(in the rows, 128 means zero)
One turn moves each row of this set onto another row. After a few examples, where does it send each row asked below?
z799: [111 155 129 103 114 180 151  87 153 123 120 116 176 140 128 107 118]
z352: [126 124 111 151 128 141 132 108 141 149 161 110 130 135 124 129 119]
z640: [110 147 125 117 103 173 151  96 164 128 142 144 164 163 119 125 127]
z171: [129 135 146  83 123 139 124 115 105 123 117 156 167 146 116 113 113]
z376: [105 154 130  98 122 172 129  94 175 116 122 124 150 176 145 145 107]
z505: [111 158 150  87 168 134 134 114 124 116 144 120 120 152 141 133 111]
z753: [124 142 139 102 121 135 104 104 146 142 147  80 165 160 107 125 104]
z327: [121 176 103 117 115 175 105 124 133 142 144 126 137 138 133 133 136]
z472: [116 154 126 122 111 148 131 111 119 134  97  68 133 139 127 126 113]
z434: [122 122 137  81 119 149 126 124 110 138 128 170 139 155 125 134 136]
z995: [105 161 107 134 104 137 108 124 127 125 113  88 144 128 133 120 125]
z119: [ 91 141 127  79 161 154 127  97 134 106  98 122 137 156 145 135 110]
z835: [130 139 138  94 104 159 154 104 127 128 152 155 158 144 141 123 132]
z723: [114 130 119 139 161 143 133 138 122 140 147 141 140 153 117 117 125]
z899: [125 162 130 100 140 184 152  98 130 143 130  81 147 157 130 125 120]
z736: [103 147 153 114 129 117 140 119 115 121 117  98 108 122 126 121 114]
z48: [118 143 111 117 123 151  93 110 152 149 140 104 107 136 136 149 120]
z454: [116 147 137  82 131 115 113  98 123 125 171 103 135 136 128 129 120]
z712: [121  89 121 114 108 149 139 137 157 136 104 127 137 153 122 128 107]
z329: [116 121 131  56  93 133 116 127 145 120 117 122 149 149 133 122 120]
z981: [145 163 147 102 127 141 113 128 127 139 141 121 174 166 124 113 107]
z398: [113 128 113  99  91 139 133 113 166 107 118 137 114 154 119 151 103]
z127: [ 88 122 116  99 150 176 124 111 149 124 109 129 137 171 146 154 116]
z50: [119 107 141  83 147 158 132 120 116 137 103 136 142 176 136 140 115]
z622: [ 97 138 138 139 124 110 135 130 125 124 125 108 133 128 112 103 122]
z715: [103 156 123 112 127 171 127  91 174 128  91 133 127 162 121 131 113]
z600: [ 97 152 135 112 117 135 123 115 118 130  98  88 106 135 101 131 120]
z918: [ 94 107 121  83 122 147 144 119 143  95 130 108 151 135 147 139 101]
z855: [119 113  95 100  93 150 150 118 144 127 124 131 123 132 151 129 136]
z487: [129 153 120 117 101 167 132 111 132 127 131 164 148 118 134 120 126]
z254: [131 124 131 119 126 128 116 108 138 165 133 116 103 157  97 132 124]
z141: [120 159 139 133 108 110 116 126 134 124 119 100 149 137 133 107 109]
z201: [116 110 121 116 154 149 137 118 112 132  97 155 131 152 126 128 115]
z638: [115 114 119  83  97 142 164  98 146 116 118 105 159 165 110 119 116]
z132: [111 121 129  91 147 149 128  98 119 148 143  68 143 143 129 125 124]
z275: [105 160 131 107 145 160 128 112 147 146 120 122 103 170  89 136 125]

z505 turns into z275
z712 turns into z918
And these:
z376 turns into z640
z171 turns into z201
z600 turns into z472
z48 turns into z753

One turn moves each row of this set onto another row. After a few examples, where does it send each row asked below?
z881: [121 140 102 104 138 128 143 126 140 108 152 130 148 120 140 104 110 165
 157 136 110  89 140 134 130]
z83: [128 135 135 112 140 119 125 143 108 122 137 147 136 106 162 129 102 161
 151 100 136 122 143 146 114]
z344: [178 132 119 149 125 125 139 120 138 139 120 142 165 128 109 122 103  97
 156 137 128 143 145 159 120]
z648: [133 128 132 119 125 154 151 114 106 138 112 182 123 133 121 113 138 141
 120 151 101 133 137 168 130]
z411: [111 118 104 143 127 143 163 146 132 132 140 123 136 149  90 117 155 135
 131 156 109 154 114 156 141]
z369: [127 113 137 102 164 134 171  94 141 100 159 158 161 136 138 115 104 124
 146 116  92 120 118 153 135]
z495: [116 110 123 124 171 134 165  99 143 107 141 165 160 148 114 153 103 128
 139 128  89 133 114 143 148]
z965: [125 144  91 115 153 108 142 165 131 127 171 115 142 116 141 125 117 127
 148 121 150 126 134 154 125]
z690: [128 109 124 123 127 167 158 112 107 132 115 179 131 131 129 119 136 139
 131 163  95 126 139 164 127]
z883: [105 122 119 109 149 131 148 127 140 113 157 148 142 127 143 101 119 158
 156 129 109  88 147 123 128]
z550: [160 142 127 141 121 126 144 111 145 133 124 129 171 155  98 107 113 122
 162 128 114 157 138 137 125]
z853: [117  98 152 143 132 114 162 144 114 167 118 155 140 130 120 134 145 115
 130 128 138 146 140 177 135]
z570: [180 139 126 134 118 145 132 121 138 121 126 163 143 139 109 118 103 124
 155 128 109 165 140 153 115]
z95: [128  95 166 146 127 116 126 150 138 102 152 139 127 122 149 140 106 113
 152 113 109 134 122 148 111]
z117: [117  90 145 137 127 119 123 132 147 115 134 166 127 144 146 165 113 106
 151 132  99 146 121 142 121]
z404: [140 109 112 116 161 143 143 126 128 110 158  93 165 123 130 148 122 111
 151 147 128 141 102 158 110]
z162: [116 138 110 136 128 142 158 132 122 140 129 120 137 150  90 110 155 134
 124 160 112 141 117 152 138]
z399: [118 127  76 115 165 122 149 149 122 124 173 124 155 110 135 124 127 127
 145 124 148 121 120 155 132]
z304: [136  95 116 119 165 129 138 122 145 135 140 114 145 124 115 177 128 111
 158 148 115 147 103 160 121]
z246: [124 111 137 114 137 125 119 154 118 117 144 144 134 104 158 140 121 164
 144 110 147 128 137 147 110]
z452: [124 117 139 150 125 113 154 147 111 165 115 150 128 126 116 127 144 109
 121 135 136 135 137 176 135]

z550 turns into z570
z495 turns into z117
And these:
z246 turns into z399
z648 turns into z452
z881 turns into z83
z404 turns into z369
z411 turns into z690

One turn moves each row of this set onto another row. After a few examples, where does it send each row asked below?
z396: [113 162 151 149  95  87 121 134 125 125 118 151 132 103 125  95 137 133
 127  77 140  98  77 125 117 126 130 163 112  86  78 120 128 140 133 108
 133 115 118  98 122]
z803: [119 135 139 141  90 125 129  99 162 128 152  97 110 138 111 112 142 130
 104 128 145 112 136 128 147 118 107 125  90 101 132 131 143 138  83 107
 144 144 140 127  99]
z388: [124 114 145 125 147  91 102 121 132 128 133 108 137 135 115 106 157 110
 136 130 119 105  95 144 139 137 132 158 147 113 106 171 126 139 103 116
 106 151 139  94 136]
z670: [125 108 136 108 173 105 120 151 139 115 157 137 127 143 111 118 146 146
 126 123 153 102  91 156 116 133 112 153 123 135 104 131 129 135 116  94
 122 115 107 136 131]
z692: [126 154 147 127  96 138 115 133 129 115 140 126 144 173  80 112 103 117
  97  95 157 132 122 105 137 144  96 122 130 105 112 160 120 131 101 109
 120 115 131 123 118]
z45: [136 161 151 131 114 128 113 127 136  94 141 137 115 131 117 120 102 127
 119 110 168 114 114 132 165 148 151 104 129 107 124 158 109 162 123  94
 129 106 139 146 148]
z257: [170 103 153 138 112 121 126 102 130 122 129 116 132 107 115 102 140 121
 130  73 141 139  84 132 128 146 118 144 104 108 106 138 137 143 130 102
 122 118 104 137  76]
z653: [120 148 150 146 115  93 113 112 122 125 110 138  90 125 115 117 109 125
 131  99 161 100  72 108 151 122 154 136  89 105 103 152 133 181 150 102
 142 138 126 133 137]
z456: [136  86 134 100 142  99 104 126 142 131 119 113 122 137 135 105 147 127
 137 124 159 110 106 163 156 130  96 149 124 119 102 135 126 152 107 102
 137 134 145 127 122]
z543: [132 107 135 106 146  93 135 156 140 138 121 141 125 119  92 120 141  95
 146 106 144 113  92 159 151 149 151 143 133 124 109 154 131 112 107 136
 109 127 137 112 138]
z52: [159 121 144 117 113  93 131 108 142 143  92 140 143 145 112 115 103 132
  96 103 160 114 108 157 163 136 112 120  99 105  90 166 105 122 112 108
 102 153 116 125 131]
z153: [102 145 140 119 100 113 141 133 152 121 148 119 107 111 113 119 126 150
 112 133 173 118 145 146  99 113 108 126  91 135 124 127 131 117 119 116
 153 111 114 121 105]
z238: [164 133 157 112 127 104 127  86 163 139 143 122 132 125 111  91 109 145
 109 112 155 127  94 138 124 135 138 153 133 123  83 152 112 121 113  79
 107 110  92 106 118]
z443: [112 149 130 138  91  93 144 149 124 118 109 142 133 108 114 115 139 126
 112 130 142 107 134 125  65 119 137 113 106 105 118 143 155 131 127 111
 127 125 100 124 104]
z206: [113 153 180  94 101 100 146 123 136 120 109 161 137 139 105 138 133 125
 123 137 134 127 135 121 145 123 114  89 103 110  84 132 147 138 137 108
 144 107 143 143 102]
z281: [134 171 146 133 101 123 139 108 155 140 153 125 118 109 111 101 139 129
 119 139 131  91 127 129 149 129 166 131 127  92 124 153 154 147  78  97
 127 146 138 118 136]
z150: [ 77 171 147 124 125 133 153  96 119 154 119 123 132 119 106 114 125 138
 143 126 143  97 110 139 164 121 141 127 105  98 116 126 126 115 134  96
 144 112 149 126 107]
z658: [151 152 169 132 127 101 120 117 133 123 112 126 131 120 130 104 129 124
 106 101 140 111  95 150 106 153 109 127 103  93 138 184 115 140 132 119
  76 130 132 133 155]
z346: [127 149 129 115  89  99 156 136 129 157  99 152 118 102  99 109 119 110
 127 131 153  92 122 125 125 122 172 120 109 108 107 154 172 145 105 107
 131 152 122 127 128]
z393: [128 170 145 122 121 140 130 115 129 155  87 107 141 120 109 107 142 112
 146 125 117  93 114 104 149 124 134 120  91  84 109 139 148 129 134 103
 145  94 134 112 107]
z361: [ 85 173 182 118 123 113 136  84 129 123 130 134 132 147 115 113 142 143
 130 144 137 129 110 117 117 118 120 111 123  93 124 146 135 137 143 109
 142 113 154 144 106]
z135: [126 122 170 112 120 110 148 125 113 144 147 128 109  92 106 120 101 119
 126  72 151 114  90 159 130 144 123 147  92 143 129 151 130 141 147 106
  98 128 121 131 130]
z707: [118 172 164  98 115 118 145 127 143 141 120 139 140 128  90 126 123 120
 122 140 109 102 131  98 127 127 137 119  99 117  83 137 151 129 138  88
 122  84 120 101 127]
z441: [145 101 135 109 152  86 114 157 129 130 123 124 130 155 110 106 155  89
 136 112 139 117  84 131 109 133 127 120 118 117 125 143 136 124 124 118
 124 116 107 145 122]
z906: [136 164 169 103  92 104 118 146 122 149 127 129 138 127 107  85 107 119
 123  84 163 128 115 124 127 121  94 150 119 113  87 143 123 107 121 128
 158 110 109  96 117]

z281 turns into z443
z396 turns into z692
And these:
z135 turns into z238
z670 turns into z388
z206 turns into z150

